In the data rows, 128 means zero.
Here are some points:
[117  90  55 136  18 103 236 241  71  23 161 219  14  56 103 127  26 209
 173   6  29  96 186]
[215 170  64  40  95  16 154 157 154 129 232 120 124  61 188 233 131 183
 229 113  86  22 100]
[138 147 143 118 149 132 103 106 151 154 121 102 153 142 143 134 153 111
 119 152 147 133 107]
[128 125 123 129 122 126 138 134 123 122 131 134 121 123 126 129 122 134
 130 121 122 124 132]
[125 124 125 131 123 129 135 133 123 122 128 135 122 125 124 126 121 131
 128 122 124 129 134]
[110 112 135 147 129 143 126 127 115 120 115 139 121 135 111 111 118 122
 116 125 132 141 142]
[109 108 131 147 124 140 131 132 109 115 118 142 116 132 109 111 113 126
 122 120 127 137 146]
[128 118 111 128 108 119 149 149 117 110 139 146 108 111 122 130 109 147
 140 107 108 116 139]
[139 134 114 117 118 113 138 138 130 124 143 129 124 115 135 140 125 140
 142 121 116 113 126]
[126 131 140 129 141 136 117 115 133 137 117 120 139 140 129 124 137 116
 117 139 141 139 123]
[  0  96 255 255 255 255   1   1 126 216   0  87 254 255  57   0 195   1
   0 254 255 255 132]
[116 113 128 139 122 135 134 134 113 115 123 141 116 128 113 118 114 129
 123 119 124 132 142]
[115 115 129 140 124 135 134 132 115 117 122 140 117 129 114 117 116 128
 124 120 126 135 142]
[170 187 136  91 149 117 105 106 189 178 133  73 174 135 180 159 179 117
 129 161 145 120  66]
[131 137 140 124 142 133 115 114 140 142 121 114 142 140 136 130 142 116
 119 143 141 135 117]
[131 125 120 126 119 123 136 136 125 122 134 134 120 121 128 131 122 135
 134 120 120 122 131]
[127 125 122 127 122 125 136 135 124 122 132 133 120 123 126 129 122 133
 133 121 121 126 133]
[140 135 116 115 119 113 140 137 132 126 143 128 124 115 138 143 127 140
 142 121 117 114 123]
[128 125 122 127 121 125 134 134 125 122 132 134 121 122 127 130 122 134
 133 121 122 123 131]
[156 109   2  92   1   2 255 255  64   0 254 255   0   2 126 198   0 255
 254   0   1   2 185]
[158 171 140  99 152 123 102 104 175 173 129  81 170 138 168 151 173 113
 125 162 147 126  80]
[131 128 121 125 121 122 133 135 126 123 134 132 122 121 129 131 123 135
 135 121 121 123 129]
[157 146 105  99 113  94 143 142 140 128 161 124 126 104 150 160 129 150
 158 120 111  95 114]
[126 122 124 131 123 128 134 134 122 120 130 135 120 125 124 126 121 132
 130 121 123 127 134]
[198 234 138  66 158 114  94  94 246 213 135  26 206 137 224 180 225 113
 129 183 151 119  22]
[128 126 122 127 121 124 134 135 125 122 133 133 121 122 127 130 121 134
 132 121 121 123 131]
[112 110 129 143 123 138 134 133 111 113 120 144 115 129 110 112 113 128
 122 119 125 135 146]
[136 121  60 116  58  87 202 197 111  86 176 159  79  57 126 143  91 199
 185  66  56  81 143]
[117 115 129 139 125 134 133 132 116 118 123 139 119 129 115 118 117 128
 125 121 126 134 140]
[148 136  96 107 104  94 152 151 130 119 162 133 116  96 141 152 120 157
 160 110 101  95 124]
[116 116 133 139 128 138 127 128 118 122 119 136 122 133 116 115 121 124
 119 125 130 136 139]
[168 153  99  88 112  84 140 143 145 131 169 122 127  99 160 173 132 153
 164 120 108  83 109]
[121 125 139 135 136 138 120 121 127 131 117 127 131 139 123 120 130 118
 115 134 137 138 130]
[186 163  90  63 108  64 144 146 151 131 187 118 128  90 173 192 134 160
 178 119 103  70 104]
[134 128 114 121 114 116 140 141 126 119 141 135 118 114 131 135 121 142
 142 116 114 116 130]
[140 125  65 114  67  85 185 187 116  97 176 153  89  65 130 148  99 192
 180  78  64  80 139]
[116 115 134 140 129 138 128 128 116 121 119 136 122 133 115 116 121 124
 120 125 130 137 138]
[120 118 130 137 126 134 131 130 119 120 124 137 122 130 119 120 121 128
 126 123 127 133 137]
[145 155 145 115 154 130  98 100 161 165 122  92 165 144 152 139 166 110
 119 161 151 134  95]
[138 147 148 119 155 134 100 100 154 159 118 100 161 147 144 133 160 107
 118 158 152 138 102]
[112 110 131 145 125 138 132 132 111 114 119 143 116 130 110 114 113 127
 121 120 126 137 145]
[119 120 138 137 135 140 122 122 123 128 117 130 128 138 120 117 126 119
 117 132 136 142 134]
[ 82  80 135 173 124 155 135 133  83 103 106 159 106 136  79  87  99 124
 113 115 128 149 169]
[156 143 106  99 114  98 142 141 139 127 158 125 125 106 149 157 129 149
 158 120 111 100 116]
[113 112 131 146 125 139 132 131 113 117 119 143 117 132 111 113 114 126
 123 121 128 137 144]
[136 142 143 121 148 133 107 107 147 150 121 106 151 142 141 134 151 112
 119 150 147 135 108]
[132 126 114 125 114 118 140 142 122 116 139 138 115 114 127 134 118 141
 140 114 114 119 133]
[239 254 133  23 155 102  94  98 254 233 145   2 217 132 254 215 238 118
 136 183 146 110   2]
[115 116 133 140 128 138 130 128 117 121 120 137 121 133 115 115 120 125
 120 125 130 137 139]
[127 124 120 129 119 124 137 137 122 119 133 137 118 121 125 129 119 136
 134 118 119 124 134]
[127 130 138 129 138 135 120 119 132 134 120 122 135 138 129 125 134 118
 120 136 137 135 124]
[134 141 144 124 148 135 109 108 144 148 119 108 149 143 138 130 148 111
 119 149 147 136 112]
[140 134 109 114 113 108 143 142 130 121 147 132 120 110 136 145 124 145
 147 117 112 111 125]
[117 110 119 137 113 128 144 145 110 106 131 151 107 119 113 121 106 139
 130 109 115 125 147]
[147 157 140 110 148 127 109 106 161 158 125  96 160 139 153 141 160 113
 123 155 146 129  97]
[149  93   2 101   1   2 255 255   4   0 254 255   0   2 118 192   0 255
 254   0   1   2 240]
[122 120 126 134 122 130 136 134 119 119 127 137 119 127 120 122 119 131
 127 120 124 128 137]
[145 139 114 108 119 108 134 136 136 128 146 126 126 114 143 148 128 141
 146 122 117 109 120]
[112 113 133 144 128 141  70 128 114 119 117 138 120 134 113 114 119 123
 117 124 130 138 141]
[122 124 135 134 132 135 124 124 126 128 120 129 128 135 123 122 128 122
 120 131 133 135 130]
[118 126 156 139 155 152  99 103 132 142 101 117 144 157 123 113 140  99
 104 149 155 153 125]
[124 122 124 130 122 128 133 134 122 120 129 135 121 125 124 127 122 132
 130 121 123 127 134]
[114 115 137 142 133 142 123 123 118 124 114 135 124 138 114 113 123 120
 116 128 134 142 138]
[108 111 136 147 130 144 126 126 112 119 114 139 121 137 109 109 117 121
 115 125 132 141 143]
[131 133 137 126 137 133 118 119 135 136 122 119 137 136 132 129 137 119
 123 138 137 132 121]
[ 95  92 132 163 123 147 134 134  96 106 113 153 109 133  93  98 106 126
 116 116 126 142 160]
[129 136 145 128 148 137 108 108 141 145 116 110 146 146 134 126 145 110
 116 148 147 141 116]
[172 195 140  89 156 119  96  98 204 193 131  62 186 139 189 161 197 112
 128 171 150 124  54]
[143  84   2 108   1   2 255 255   0   0 254 255   0   2 113 175   0 255
 254   0   1   2 255]
[123 124 122 129 121 124 134 135 123 121 132 135 121 123 125 128 121 133
 131 120 121 125 133]
[141 136 115 116 118 113 139 138 132 124 143 128 124 115 137 142 126 140
 144 121 117 112 124]
[134 138 136 124 139 130 115 116 139 140 124 116 141 136 137 132 140 119
 123 140 138 131 118]
[114 114 133 144 129 139 130 128 115 120 118 139 121 133 114 114 118 124
 119 124 130 138 140]
[148 158 139 108 148 125 106 107 161 161 127  92 158 138 156 144 162 115
 124 154 144 129  94]
[119 117 128 137 124 133 131 133 117 118 124 138 120 129 118 120 117 129
 126 121 125 134 139]
[111 107 127 146 121 136 136 136 107 110 122 148 111 128 108 114 110 131
 124 116 123 135 149]
[118 116 128 138 124 134 132 132 116 118 124 139 119 128 116 119 117 129
 124 121 125 133 140]
[ 57  59 140 199 126 168 133 132  69  94  96 169 102 141  55  61  93 120
 103 114 130 164 184]
[115 117 134 140 130 139 127 127 118 122 117 136 124 134 116 115 122 123
 117 126 131 138 139]
[110 111 134 146 127 141 128 128 113 117 117 140 119 134 111 110 116 124
 118 123 129 139 143]
[153 145 109 102 115 101 138 140 139 127 154 124 126 109 148 154 129 146
 155 122 114 103 116]
[125 122 124 131 122 128 136 134 121 119 129 136 120 125 124 126 121 133
 128 121 123 128 134]
[  0   0 147 255 125 215 137 132   0  71  64 210  80 149   0   0  60 116
  85 107 132 194 255]
[163 179 140  95 155 122  96  99 188 181 129  70 179 140 175 153 183 112
 123 167 150 127  71]
[162 150 104  91 114  91 139 141 143 130 162 122 127 104 155 165 132 149
 157 121 111  93 112]
16 more points follow, each with its number after it:
[131 126 117 124 117 120 139 137 123 119 137 135 118 118 128 132 120 139
 139 117 117 120 132] 0
[109 106 130 148 123 139 133 134 108 112 119 146 113 130 106 111 111 128
 122 118 125 136 149] 1
[176 203 139  81 155 118  93  97 207 193 133  53 191 144 194 164 198 114
 129 172 149 123  51] 2
[148 157 138 110 147 123 102 108 162 159 127  94 160 138 155 143 161 115
 124 154 145 129  94] 3
[127 126 120 130 118 124 136 138 121 117 133 138 117 121 123 128 118 137
 135 117 118 123 136] 4
[117 115 128 139 124 134 131 133 115 118 123 139 118 129 116 119 116 129
 124 120 125 131 141] 5
[177 161  94  76 109  70 141 145 148 130 181 120 127  93 167 186 133 158
 168 120 104  80 106] 6
[129 124 117 127 115 121 144 141 121 117 137 138 116 117 126 131 117 139
 137 115 116 120 134] 7
[114 117 137 143 132 143 124 123 118 123 116 135 125 138 115 113 123 120
 117 129 134 140 139] 8
[119 115 123 137 119 130 139 139 115 112 127 143 114 123 116 120 113 134
 130 116 120 128 143] 9
[115 119 134 142 129 139 130 128 117 121 119 136 122 133 115 115 121 124
 120 125 130 137 139] 10
[117 116 128 139 124 135 134 132 115 117 122 139 118 129 115 119 117 129
 125 120 125 133 142] 11
[126 123 125 130 123 128 134 133 122 121 129 134 121 125 124 126 121 132
 131 122 124 127 134] 12
[117 118 131 138 127 135 127 129 118 121 122 136 122 131 117 117 121 126
 123 124 128 136 138] 13
[115 115 131 141 128 138 131 129 117 120 120 137 121 132 116 116 119 125
 122 124 129 136 140] 14
[137 121  57 117  58  87 188 198 111  86 177 162  80  58 127 144  89 202
 187  65  55  79 144] 15
Which three of these numbered points are nearest to each point below, looking only along the 5 directions in which the first points spread most? Their numbers follow each, nearest first.
[199 232 138  60 158 113  87  96 238 216 136  28 204 137 221 182 220 114
 131 179 150 119  19] > 2 3 6
[148 156 139 108 148 126 106 107 162 161 126  93 159 138 155 145 161 116
 124 154 144 128  95] > 3 2 12
[116 116 133 140 129 138 128 127 118 121 119 136 123 133 115 115 120 124
 118 125 130 138 139] > 10 14 13
[135 131 118 120 119 118 136 136 128 124 138 131 123 118 132 136 125 138
 137 121 119 118 127] > 0 7 4
[147  84   2 102   1   2 255 255   0   0 254 255   0   2 114 193   0 255
 254   0   1   2 255] > 15 6 7
[116 127 166 141 162 158  96  94 134 147  94 115 149 166 123 112 144  91
  94 156 164 161 124] > 8 10 3
[121 125 141 136 138 140 116 118 127 132 115 125 133 140 123 117 131 116
 115 135 140 141 137] > 8 10 13
[143 156 142 113 151 129 103 105 160 162 124  94 161 142 150 139 162 111
 121 157 149 132  96] > 3 2 8
[183 207 139  80 156 117  93  98 214 195 133  47 193 138 198 166 204 114
 130 174 149 123  42] > 2 3 6
[124 122 125 133 122 129 134 134 120 119 127 136 120 126 122 124 120 131
 127 121 124 128 136] > 12 5 4
[117 115 127 138 122 133 135 134 115 116 123 139 117 128 115 117 116 130
 123 120 124 132 142] > 11 5 14
[111 120 154 145 148 155 110 109 125 134 100 125 137 155 117 108 133 102
 100 142 151 159 131] > 8 10 14
[ 84 110 206 175 179 212  86  79 121 140  41 123 143 206 102  69 137  58
  34 160 188 211 135] > 8 10 14
[185 219 141  72 160 117  90  94 224 210 133  35 204 139 209 169 217 111
 126 183 153 121  33] > 2 3 6
[113 113 132 144 127 139 130 129 115 118 119 139 120 132 113 114 118 125
 120 124 129 137 142] > 14 10 13
[116 116 134 141 128 139 129 128 117 120 118 136 122 134 116 115 121 124
 121 125 131 138 139] > 10 14 13
[187 165  90  65 108  62 142 147 150 131 187 118 128  88 173 190 134 160
 182 120 102  67 103] > 6 0 7
[182 160  91  75 108  68 144 147 147 129 185 121 126  90 166 184 131 161
 173 118 102  70 108] > 6 0 7
[119 118 129 135 125 134 133 131 118 120 124 136 120 128 118 121 120 128
 125 122 126 133 137] > 5 13 11
[142 151 144 115 153 131 100 101 157 162 122  94 161 144 150 143 161 110
 118 159 150 135  98] > 3 8 2
[108 107 129 147 123 140 136 134 107 112 119 146 112 130 107 111 111 128
 121 118 125 139 150] > 1 11 5
[115 120 128 140 123 135 132 133 115 117 122 140 116 129 114 117 116 129
 124 120 125 135 141] > 11 5 14
[216 254 136  45 156 107  96  98 254 225 140  11 213 134 247 195 230 116
 134 180 148 115   2] > 2 3 6
[112 104 116 140 107 128 150 150 101  99 131 157  98 117 107 117  98 142
 134 102 110 125 155] > 9 1 7
[ 95  93 132 161 124 146 133 134  96 106 112 153 108 133  93  99 105 126
 117 116 126 145 160] > 1 14 11
[112 116 140 143 134 144 122 122 119 125 113 133 126 139 115 112 124 118
 114 130 136 144 137] > 8 10 14
[118 111 119 137 113 129 146 143 109 107 130 148 107 119 113 122 107 139
 133 109 115 126 145] > 9 4 7
[125 120 114 130 111 122 146 145 116 111 137 144 114 115 121 129 112 143
 139 111 112 120 140] > 7 4 0
[117 116 131 139 127 136 129 130 118 119 121 136 120 130 116 118 119 127
 125 123 128 133 137] > 13 14 5
[120 117 127 137 124 132 134 133 117 118 125 139 119 127 118 121 117 130
 127 121 124 132 138] > 5 11 13
[120 119 130 136 126 133 130 130 120 121 123 135 121 129 119 121 120 127
 124 123 127 133 136] > 13 5 14
[114 114 131 144 126 138 134 130 114 119 119 140 119 132 113 113 117 126
 119 122 129 136 142] > 14 10 11
[126 119 110 130 106 119 151 149 114 108 139 148 105 110 121 129 107 148
 139 105 107 115 141] > 7 4 0
[123 122 125 132 123 128 135 134 121 120 129 136 129 125 123 125 120 132
 128 121 129 128 135] > 12 4 5
[128 124 120 128 118 123 137 137 122 118 134 137 117 121 125 130 119 137
 133 118 119 123 133] > 4 0 7
[214 182  88  35 109  44 143 145 164 137 204 114 133  84 197 222 139 163
 198 122 103  54  88] > 6 0 3
[144 155 142 113 151 129 102 104 161 161 123  92 159 142 152 140 160 111
 121 157 148 131  97] > 3 2 8
[127 123 120 129 119 123 140 138 121 117 133 137 118 120 125 129 118 136
 133 118 118 121 135] > 4 7 0
[188 163  92  64 110  65 141 146 151 132 187 118 127  90 173 197 134 161
 179 119 103  73 103] > 6 0 7
[114 114 134 141 129 140 128 127 117 121 117 137 122 134 114 115 121 123
 120 125 131 137 139] > 10 14 13
[124 122 126 133 124 129 132 132 122 121 127 135 121 126 122 125 121 130
 128 122 124 129 135] > 12 5 13
[144 154 142 112 150 129 106 105 160 162 123  94 161 142 151 140 160 112
 123 157 148 133  96] > 3 2 12
[ 88 115 226 171 197 223  69  62 125 147  31 118 153 226 106  74 144  37
  22 173 207 245 133] > 8 10 14
[116 115 132 140 128 137 129 129 116 120 120 138 120 132 116 116 119 125
 122 123 129 136 139] > 14 10 13
[116 116 133 140 129 139 128 128 117 121 118 135 121 133 115 115 120 124
 120 125 130 138 138] > 10 14 13
[120 115 123 136 118 130 137 138 115 113 128 142 114 123 117 121 113 134
 128 116 120 128 143] > 9 5 11
[148 109   2 104   1   2 255 255  74   0 254 255   0   2 123 176   0 255
 254   0   1   2 178] > 15 6 7
[188 164  91  64 108  62 147 147 152 131 185 118 127  88 174 198 134 160
 182 119 104  65 105] > 6 0 7
[113 116 139 143 133 145 123 123 117 124 113 134 125 139 114 112 123 118
 115 129 136 145 137] > 8 10 14
[135 131 118 121 118 117 140 137 128 123 138 131 121 117 132 135 124 138
 138 120 118 117 128] > 0 7 4
[254 254 134   2 159  99  88  94 254 254 146   2 245 133 254 231 254 117
 139 193 148 109   2] > 2 3 6
[115 116 133 140 129 139 129 128 118 122 119 136 122 133 116 116 121 124
 120 125 130 137 138] > 10 14 13
[139 135 116 117 119 113 137 137 133 125 142 128 124 117 137 140 127 139
 143 122 118 114 124] > 0 7 4
[ 96  92 133 160 123 147 136 134  97 106 112 152 108 134  92  98 104 126
 115 116 127 145 161] > 1 14 11
[115 114 131 143 127 137 129 129 116 119 120 138 120 132 114 115 118 126
 118 123 128 137 141] > 14 10 13
[121 117 122 135 119 129 138 139 116 114 129 140 115 123 118 124 115 134
 129 116 120 129 140] > 9 4 5
[136 132 118 120 120 117 136 136 130 125 138 129 123 118 134 137 125 138
 138 122 119 117 127] > 0 7 4
[198 216 131  62 145 107 109 110 212 185 141  59 180 129 212 186 193 122
 139 161 140 114  44] > 2 3 6
[ 96  94 133 161 124 148 133 133  99 107 113 152 109 133  94  98 107 125
 117 116 127 144 159] > 1 14 11
[116 110 121 140 115 130 146 142 108 109 128 149 109 122 112 118 108 137
 128 111 117 128 148] > 9 1 11
[117 117 130 138 126 136 131 130 117 121 121 137 120 130 117 117 120 127
 122 123 128 137 139] > 13 14 10
[121 116 118 134 113 126 141 143 112 110 132 147 109 118 117 123 109 139
 136 110 115 124 144] > 9 4 7
[125 119 115 130 110 121 145 146 115 110 136 144 111 115 121 128 111 143
 137 110 111 119 140] > 7 4 0
[150 159 139 108 149 125 106 106 163 161 127  94 159 138 156 144 163 115
 124 154 144 128  94] > 3 2 12
[141 152 146 117 154 131  99 102 157 162 121  95 162 145 148 137 161 108
 117 159 151 135 100] > 3 8 12
[130 128 127 127 126 127 127 130 128 125 129 129 125 126 128 129 126 130
 129 126 126 127 129] > 12 4 0
[126 124 125 130 129 127 132 133 123 121 130 134 122 125 125 127 122 132
 128 122 124 125 132] > 12 4 0
[117 117 130 139 126 135 131 130 116 120 122 137 121 131 116 118 119 127
 123 123 127 134 139] > 13 14 5
[142 155 146 114 155 149 100 101 158 164 121  94 163 145 149 137 164 108
 117 161 151 135  98] > 3 8 2
[168 195 146  93 165 124  88  89 210 206 127  52 198 145 187 156 206 105
 123 184 158 129  48] > 2 3 6
[118 116 131 138 126 136 130 130 118 120 121 136 121 131 117 118 120 126
 124 123 128 135 138] > 13 14 10
[122 119 126 135 123 131 134 134 119 119 127 138 119 127 120 122 118 131
 127 121 124 129 138] > 5 12 11
[130 124 112 125 112 118 143 145 121 114 141 139 113 113 126 133 116 144
 143 112 111 117 135] > 7 0 4
[108 123 186 151 177 177  84  81 131 149  73 114 152 186 117 107 145  71
  77 165 181 186 127] > 8 10 3
[125 123 124 130 123 127 133 133 123 122 129 133 121 125 125 126 121 132
 130 122 124 126 133] > 12 4 0
[170 191 141  89 158 120  98  97 198 187 130  59 186 140 185 160 193 111
 124 173 151 124  56] > 2 3 6
[137 119  59 118  57  86 193 200 112  87 179 161  79  59 127 144  89 200
 187  65  54  77 144] > 15 7 6
[117 113 124 139 118 132 140 139 111 111 126 145 112 124 114 119 111 134
 127 114 119 131 146] > 9 11 5
[114 112 132 142 127 138 130 131 114 118 120 140 118 132 113 114 117 127
 121 122 128 136 142] > 14 10 11
[115 114 131 141 125 137 133 131 114 118 121 140 118 130 114 117 117 127
 122 122 127 135 142] > 11 5 14
[123 118 116 131 112 123 146 145 115 110 135 144 109 116 119 127 111 142
 137 110 113 122 141] > 7 4 9
[146 139 111 109 116 106 135 139 136 127 149 126 125 111 143 148 128 143
 149 121 115 108 121] > 0 7 4
[129 126 120 127 119 122 207 137 124 120 134 135 119 120 127 131 120 137
 137 119 119 121 131] > 7 0 4
[166 189 142  93 161 123  99  95 198 193 129  58 189 142 182 156 191 109
 125 176 152 126  59] > 2 3 6
[136 131 119 121 119 118 136 136 130 125 139 130 122 118 133 136 123 137
 137 121 119 119 126] > 0 7 4
[111 114 138 145 132 144 123 124 118 123 113 136 124 139 112 109 122 119
 112 128 135 141 141] > 8 10 14
[136 101   2 116   1   2 255 255  61   0 254 255   0   2 116 152   0 255
 254   0   1   2 189] > 15 6 7
[125 122 125 131 118 129 134 133 122 121 128 134 121 126 123 125 121 131
 130 122 124 127 134] > 12 4 5
[117 120 138 140 136 142 122 121 122 127 115 130 128 139 119 115 127 118
 115 132 136 143 135] > 8 10 13
[123 121 123 133 120 128 136 137 119 116 130 138 117 122 121 124 118 134
 130 117 121 127 138] > 4 12 9
[123 118 121 134 117 126 139 140 116 114 131 143 114 120 119 125 113 137
 132 115 117 125 141] > 9 4 7
[165 187 140  91 156 121  96  98 197 187 130  63 183 139 180 156 187 112
 126 171 150 124  62] > 2 3 6
[127 121 117 129 114 122 140 142 120 114 135 139 114 117 123 129 116 140
 136 114 116 123 136] > 7 4 0
[115 116 134 143 128 139 127 128 117 121 118 136 121 133 114 115 120 124
 120 125 130 138 139] > 10 14 13
[113 120 153 144 147 153 109 110 126 135 102 124 136 152 118 111 133 105
 101 141 149 152 131] > 8 10 14
[114 113 129 140 125 137 132 131 114 116 122 141 117 130 113 116 116 128
 123 120 126 134 142] > 11 5 14
[168 186 141  91 155 121  99 100 196 186 131  63 183 140 182 157 188 113
 126 169 150 124  63] > 2 3 6
[142 114   2 110   1   2 255 255  87   0 254 226   0   2 124 159   8 255
 254   0   1   2 163] > 15 6 7
[119 116 126 138 122 132 135 135 116 116 125 140 117 126 117 119 116 131
 128 119 123 131 142] > 5 11 9
[175 156  93  78 109  74 144 146 146 130 181 121 126  93 164 181 131 158
 173 118 104  81 110] > 6 0 7
[117 117 131 137 126 135 129 130 118 120 122 136 121 130 117 118 119 127
 122 123 128 134 139] > 13 14 5
[118 118 131 137 127 137 129 129 119 122 121 135 122 131 118 118 120 126
 121 124 129 136 137] > 13 14 10
[115 115 130 140 126 137 130 131 116 118 121 139 119 131 115 116 118 126
 122 122 127 135 140] > 14 11 5
[113 116 139 143 133 144 123 123 118 125 113 133 125 138 115 113 124 119
 115 130 136 144 138] > 8 10 14
[182 159  83  72 102  62 149 152 146 127 193 123 123  83 166 187 129 166
 187 115  96  63 110] > 6 0 7
[155 177 150 103 168 129  88  86 187 192 122  58 192 149 168 146 195 102
 119 181 161 133  67] > 2 3 8
[114 115 133 142 129 139 127 128 117 120 117 137 122 134 114 114 119 124
 119 125 130 140 140] > 10 14 13
[171 151  83  83 100  66 151 154 140 124 185 126 120  83 158 179 126 168
 182 112  95  70 114] > 6 0 7
[118 113 122 137 117 130 138 139 111 112 128 144 112 123 115 121 111 135
 130 115 119 128 142] > 9 5 11
[ 80  82 137 177 125 155 134 132  86 102 105 160 107 137  79  82 102 123
 111 116 129 150 170] > 1 14 8
[126 123 127 130 125 129 131 131 124 123 127 132 123 127 124 126 123 130
 126 124 126 130 132] > 12 13 4
[139 134 116 117 119 114 136 137 131 125 141 129 123 115 136 140 126 139
 142 121 118 114 126] > 0 7 4
[116 114 129 140 125 136 133 132 115 118 122 140 118 130 115 118 117 128
 123 121 126 135 141] > 11 5 14
[127 124 120 128 118 125 137 137 121 119 132 136 118 121 118 128 118 136
 135 118 119 123 134] > 4 7 12
[137 133 117 118 119 116 138 137 130 125 140 129 124 117 134 126 125 139
 144 121 118 117 126] > 0 7 4
[161 180 141  98 154 122  94 100 185 181 130  70 180 140 188 152 182 112
 124 168 150 126  66] > 2 3 12
[129 126 122 127 119 123 136 137 123 120 133 134 120 121 126 129 121 135
 133 120 120 122 131] > 4 0 12
[118 116 128 138 125 134 135 131 116 119 123 139 119 129 116 117 117 128
 125 121 126 133 141] > 11 5 14
[116 117 131 139 127 136 132 129 118 120 121 137 122 132 117 118 120 126
 122 124 129 137 139] > 13 14 10
[162 183 143  97 157 123  96  97 189 185 128  63 184 142 175 152 188 110
 124 171 152 128  68] > 2 3 12
[115 126 164 143 160 160  97  96 131 144  93 117 145 165 121 110 142  93
  91 152 163 161 125] > 8 10 13
[121 119 126 134 123 131 133 133 119 119 126 137 120 126 119 122 119 131
 127 121 124 131 137] > 5 12 11
[124 119 117 131 114 124 144 143 116 112 134 143 111 117 121 125 113 140
 138 112 115 124 140] > 7 4 9
[117 114 128 139 124 134 131 132 116 117 123 139 118 128 117 118 117 129
 124 121 125 133 139] > 5 11 14
[116 114 129 141 124 136 132 133 114 117 122 141 117 130 114 117 116 128
 124 120 126 134 141] > 11 5 14
[115 112 128 141 122 135 135 134 113 114 123 144 115 128 113 117 113 130
 125 118 123 133 143] > 11 5 9
[170 151  92  84 106  75 147 148 142 126 177 125 123  90 158 175 128 161
 175 116 101  75 113] > 6 0 7
[119 116 127 138 123 133 133 133 115 117 125 140 118 128 118 120 118 130
 127 120 124 131 140] > 5 11 13
[115 113 131 142 126 138 132 130 114 118 120 139 118 131 114 115 118 126
 121 122 128 136 141] > 14 11 10
[128 124 121 128 120 124 135 137 123 120 133 135 120 121 126 129 120 135
 135 120 120 123 133] > 4 12 0
[148 161 141 109 150 127 105 105 165 164 121  91 164 140 156 144 164 113
 123 157 147 129  92] > 3 2 12
[117 117 129 138 125 136 132 131 118 118 122 138 119 130 116 119 118 128
 123 122 127 134 140] > 5 11 13
[171 182 141  93 154 122  97  99 190 182 129  70 178 140 175 153 184 112
 125 168 150 126  66] > 2 3 12
[146 159 143 111 152 128 101 103 163 165 124  88 164 142 153 141 165 110
 120 159 150 132  93] > 3 2 8
[114 113 133 142 129 140 130 128 115 119 117 137 121 133 114 113 119 124
 119 124 130 139 141] > 10 14 13
[121 120 128 135 125 132 132 132 119 120 124 136 120 129 119 121 121 129
 127 122 126 132 137] > 5 13 11
[117 114 128 139 124 135 132 133 115 117 123 139 118 128 115 118 116 129
 124 121 126 133 141] > 11 5 14
[125 121 122 129 119 126 136 137 121 118 132 137 118 122 123 127 118 135
 133 118 120 125 135] > 4 12 7
[115 114 131 142 127 137 131 130 115 119 120 140 119 131 114 115 117 126
 120 122 128 137 141] > 14 10 11
[118 116 128 139 124 134 133 132 117 118 123 139 119 129 117 118 118 129
 125 121 125 132 140] > 5 11 13
[137 133 117 120 119 117 134 137 130 124 140 129 123 118 134 139 125 139
 140 120 118 115 125] > 0 7 4
[104  50  38 147   1 111 255 255   0   0 158 255   0  41  73 117   0 238
 175   0   1 100 247] > 15 9 7
[126 123 120 129 117 124 138 139 120 118 133 139 116 119 123 129 117 137
 134 116 118 122 135] > 4 7 0
[162 182 141  97 154 122  97 114 189 181 129  69 181 139 175 153 185 112
 125 167 149 125  68] > 2 3 12
[115 113 129 141 123 136 136 133 114 116 122 142 117 129 114 117 115 129
 123 119 125 134 143] > 11 5 14
[106 105 130 148 122 139 134 135 106 112 119 147 112 130 105 110 110 128
 119 117 125 140 149] > 1 11 5
[161 183 140  95 155 123  96 100 186 184 130  70 180 140 175 155 186 112
 124 167 150 126  71] > 2 3 12
[138 133 117 118 120 116 135 136 130 125 140 129 124 117 135 139 126 139
 141 122 119 116 125] > 0 7 4
[169 149  83  84 101  70 149 155 140 124 186 127 120  83 158 175 126 168
 180 112  94  68 115] > 6 0 7
[117 115 127 139 122 134 135 134 115 115 124 142 117 127 115 120 115 130
 128 119 123 132 141] > 5 11 9
[128 124 122 128 120 125 136 135 123 121 132 135 120 123 126 129 121 134
 135 120 121 124 131] > 4 12 0
[126 124 125 131 123 128 132 133 122 120 129 135 121 126 123 126 120 132
 129 121 124 126 134] > 12 4 5
[129 124 115 126 113 119 145 143 121 114 139 140 114 115 125 133 115 143
 139 113 113 118 136] > 7 0 4
[129 125 121 128 120 124 136 136 124 120 133 134 120 122 126 130 121 134
 131 120 121 123 133] > 4 12 0
[115 116 134 141 129 139 128 127 118 120 118 136 122 133 116 116 121 124
 120 125 131 139 139] > 10 14 13
[140 125  65 114  67  84 184 187 116  95 176 153  90  65 130 147 100 192
 177  77  65  78 138] > 15 6 7
[139 125  65 114  67  85 179 189 116  94 179 153  90  66 130 148  98 193
 179  78  67  73 138] > 15 6 7
[114 115 133 141 130 140 127 128 117 121 118 137 122 134 114 114 119 124
 119 125 131 139 140] > 10 14 13
[117 117 127 138 123 134 137 133 115 117 124 139 119 128 116 119 116 130
 124 120 125 133 140] > 11 5 14
[147 156 144 111 154 129  98 101 165 167 123  90 166 144 153 140 166 110
 120 161 151 131  92] > 3 2 8
[ 56  61 139 194 125 165 133 132  71  98  99 168 103 140  58  67  93 121
 105 114 130 161 188] > 1 8 14
[117 116 131 138 126 136 131 130 117 121 122 137 121 130 116 119 120 127
 124 123 128 134 138] > 13 14 5
[131 125 111 122 111 116 143 146 121 114 141 140 114 112 128 135 116 146
 144 112 110 115 133] > 7 0 4
[116 120 139 141 135 143 121 121 122 127 113 130 128 140 118 115 126 117
 116 132 137 143 135] > 8 10 13
[105 103 130 149 123 141 134 134 103 110 118 149 112 131 103 106 109 128
 121 117 125 139 151] > 1 11 5
[169 152  92  84 106  76 146 149 142 127 176 125 124  90 158 176 129 160
 173 116 102  79 113] > 6 0 7
[117 118 130 139 127 135 130 130 118 120 121 137 121 131 116 117 120 127
 122 123 128 135 139] > 13 14 10
